In the rows, zero is written as 128.
Rotation paths and how fast each direction turns (degrees each step):
Each turn is a multiple of 5 degrees from 10 to 175, or 0.
Each row of a path follows its step; steps can be skipped.

step 2: [137 123 130 124 125 137 144 132 130 128 124 129 123 132 118 130 114 121
 128 120 132 122 122 122 137 128 132 137 132 114 120 136 139 128 139 131
 131 123 124 129 136 128 131 128 123 140 133 127 123 131 126 117 122 122
 122 127 124 143 126 127 121 127 131 123]
step 3: [124 124 123 119 135 123 140 130 133 131 121 129 122 144 128 131 119 121
 129 116 133 123 119 115 130 122 129 121 128 115 130 123 129 122 122 133
 133 123 123 127 136 118 122 130 124 123 140 131 123 126 129 132 131 128
 118 124 120 136 131 120 141 125 120 126]
step 5: [120 126 125 129 123 137 124 123 132 132 137 129 125 128 116 120 125 127
 134 131 128 117 132 121 127 127 130 125 126 118 116 129 144 121 130 135
 122 134 123 139 137 128 136 133 118 127 134 132 121 131 126 132 132 128
 110 128 121 140 122 123 123 119 124 131]
step 6: [130 128 127 113 139 127 133 129 120 125 141 131 127 129 128 111 117 125
 133 126 133 134 128 115 125 120 136 124 136 119 120 129 130 125 125 128
 123 127 123 133 133 119 132 137 116 133 129 135 125 128 135 120 131 118
 115 127 122 118 129 118 131 129 123 126]
step 9: [126 136 113 123 138 122 142 130 130 121 147 123 123 130 137 132 122 124
 131 116 131 118 133 122 137 117 128 119 128 127 123 132 140 131 128 134
 132 130 130 137 132 129 124 133 118 126 129 134 129 123 126 132 133 127
 125 129 120 131 137 118 126 134 127 135]
step 11: [130 125 125 135 133 137 130 135 120 128 141 135 119 123 124 121 121 124
 127 124 126 118 127 125 140 131 128 132 132 122 123 115 146 122 123 137
 126 128 126 129 119 119 130 130 121 138 132 134 128 123 136 117 125 126
 125 136 118 136 134 129 127 121 121 118]
step 15: [131 127 111 114 127 131 133 136 131 134 144 127 135 131 121 124 121 129
 140 129 139 123 140 124 127 130 126 133 142 125 136 132 128 127 124 136
 132 130 129 135 127 128 133 139 121 136 134 128 135 124 134 127 132 129
 114 131 126 136 135 129 126 127 128 135]
step 19: [136 131 122 122 127 130 139 117 136 131 139 128 125 130 133 131 121 121
 126 126 122 125 125 124 125 127 127 125 138 113 132 132 135 124 131 147
 134 125 122 130 134 117 126 124 123 124 130 133 121 135 121 121 128 138
 120 120 124 143 128 126 138 121 129 134]
step 21: [125 126 121 126 124 131 133 129 121 137 124 132 127 135 122 113 116 133
 137 120 135 114 129 132 125 126 121 116 132 116 131 126 135 117 131 130
 125 130 116 141 132 118 128 129 128 136 123 123 133 128 132 128 133 120
 113 124 120 130 126 127 131 122 119 131]
step 22: [133 126 136 124 130 141 135 123 122 131 134 127 125 139 133 126 121 129
 126 132 124 132 131 120 134 116 133 126 134 126 121 124 137 130 123 142
 128 119 118 139 131 126 131 128 115 139 120 126 125 139 133 124 128 122
 114 115 129 130 135 121 129 121 122 125]
Speeds:
[129 125 125 129 128 129 128 130 131 128 128 129 127 127 129 126 127 128
 127 130 125 130 125 128 127 125 132 127 128 130 126 127 129 128 127 129
 129 125 126 126 128 128 126 126 127 127 129 128 128 126 125 129 127 130
 125 131 127 126 130 129 127 126 127 127] | 130
[127 126 130 132 129 127 128 127 129 126 128 128 129 126 123 125 128 128
 130 127 128 125 130 128 130 126 127 130 128 130 129 126 130 128 131 128
 128 128 127 127 129 129 131 127 128 127 130 126 130 125 126 127 126 129
 128 128 126 126 127 130 127 128 129 127] | 115
[130 128 131 128 127 132 128 127 128 129 132 128 127 127 126 130 128 130
 126 131 127 126 131 129 129 129 130 126 129 130 130 127 127 127 129 131
 129 127 129 126 129 129 129 130 126 126 127 126 126 128 128 129 129 129
 129 130 128 130 130 126 130 128 130 130] | 100
[128 126 131 131 129 130 129 125 127 130 126 125 126 126 128 128 130 127
 126 128 128 131 130 126 129 129 130 128 127 126 125 128 130 128 128 131
 129 127 130 129 127 129 128 127 130 130 131 132 129 131 127 127 127 128
 128 129 128 130 127 130 127 127 127 129] | 125

step 0: [126 133 139 128 122 136 120 141 131 141 129 122 124 133 137 131 127 124
 128 117 115 128 128 123 133 130 122 140 127 124 132 134 120 131 136 136
 133 125 128 131 129 124 122 127 126 139 123 133 138 136 141 127 125 122
 136 127 128 120 130 115 139 138 133 127]
step 1: [125 136 132 126 133 124 119 133 122 143 140 119 114 125 132 131 132 132
 132 123 120 125 123 124 129 137 128 138 127 122 130 131 130 131 137 135
 131 125 119 131 132 139 117 117 143 129 126 134 136 127 129 130 117 137
 131 126 130 130 132 120 134 136 117 131]
step 4: [135 129 128 129 133 125 129 135 137 134 137 130 138 134 129 132 127 138
 124 127 115 132 115 123 127 131 133 133 124 121 132 127 133 136 132 124
 126 110 116 121 125 133 124 138 123 126 129 130 142 126 137 112 123 120
 134 126 121 132 127 125 126 135 134 120]
step 8: [138 130 130 132 126 134 116 141 127 133 127 119 127 132 118 128 129 114
 132 126 123 128 124 132 130 135 138 131 131 128 127 125 119 133 124 132
 134 122 132 132 128 120 122 131 122 128 118 127 146 139 146 131 119 123
 134 131 117 130 121 125 124 130 139 131]
step 11: [138 123 140 121 125 123 133 132 124 132 132 125 120 124 134 130 123 119
 127 121 127 120 128 134 130 136 113 129 124 133 137 132 124 125 132 124
 133 129 119 131 123 129 115 142 127 124 125 141 141 112 131 133 117 137
 134 128 124 123 131 130 134 137 130 131]
step 14: [131 126 133 136 144 121 119 130 138 126 139 132 123 126 119 140 125 127
 134 126 123 127 118 123 138 131 127 137 136 135 138 127 124 141 129 141
 136 111 122 128 118 120 120 131 133 130 121 129 132 123 128 130 129 131
 122 120 125 128 124 123 132 125 125 130]
step 16: [135 123 133 132 132 127 109 139 132 143 145 129 129 129 132 133 129 122
 139 134 121 137 129 130 126 132 134 133 132 130 139 129 127 136 132 141
 136 126 124 132 124 122 123 129 129 140 124 119 139 128 129 123 123 128
 129 134 127 125 119 121 118 132 126 123]
step 18: [134 125 129 121 128 129 118 137 116 139 139 115 126 129 130 140 118 134
 136 124 116 131 124 128 132 135 138 132 132 131 124 132 132 130 133 135
 141 119 130 122 134 129 121 117 127 125 124 130 138 128 124 128 120 127
 123 135 128 128 130 119 124 134 113 134]
step 19: [142 122 138 111 119 122 117 135 127 128 135 119 129 132 127 130 127 125
 129 124 120 124 128 125 128 134 127 121 129 127 123 127 130 133 129 114
 139 117 125 118 133 142 112 135 128 132 120 133 140 125 132 130 125 129
 133 126 125 126 137 122 130 137 126 131]
step 21: [139 129 137 123 122 136 126 131 139 135 135 127 139 131 121 130 118 134
 121 130 123 123 120 121 132 128 127 126 128 118 129 133 130 130 136 117
 128 116 132 130 124 136 122 134 130 127 131 140 141 128 146 120 114 126
 125 119 130 130 127 127 128 138 134 131]
Speeds:
[130 126 128 128 128 129 130 125 129 128 127 129 131 130 126 127 128 126
 129 128 126 128 129 129 130 131 131 126 131 127 126 127 127 126 127 126
 128 128 129 128 131 129 129 128 128 125 130 131 129 128 130 129 126 128
 128 128 126 128 128 132 125 129 130 130] | 25
[128 126 127 129 130 127 129 129 129 127 127 126 128 126 126 130 127 126
 126 126 129 130 130 127 129 128 128 130 129 130 129 130 128 127 128 128
 127 130 129 131 131 130 131 128 128 128 128 128 131 126 129 127 129 132
 129 126 129 124 125 129 131 126 128 126] | 25
[129 131 128 129 128 126 126 125 130 127 130 127 127 127 129 127 128 126
 127 128 128 128 126 129 126 127 128 125 127 131 125 131 125 126 131 127
 129 131 127 129 128 130 128 130 130 126 130 127 128 127 129 128 127 131
 127 130 130 130 131 128 128 128 126 128] | 175
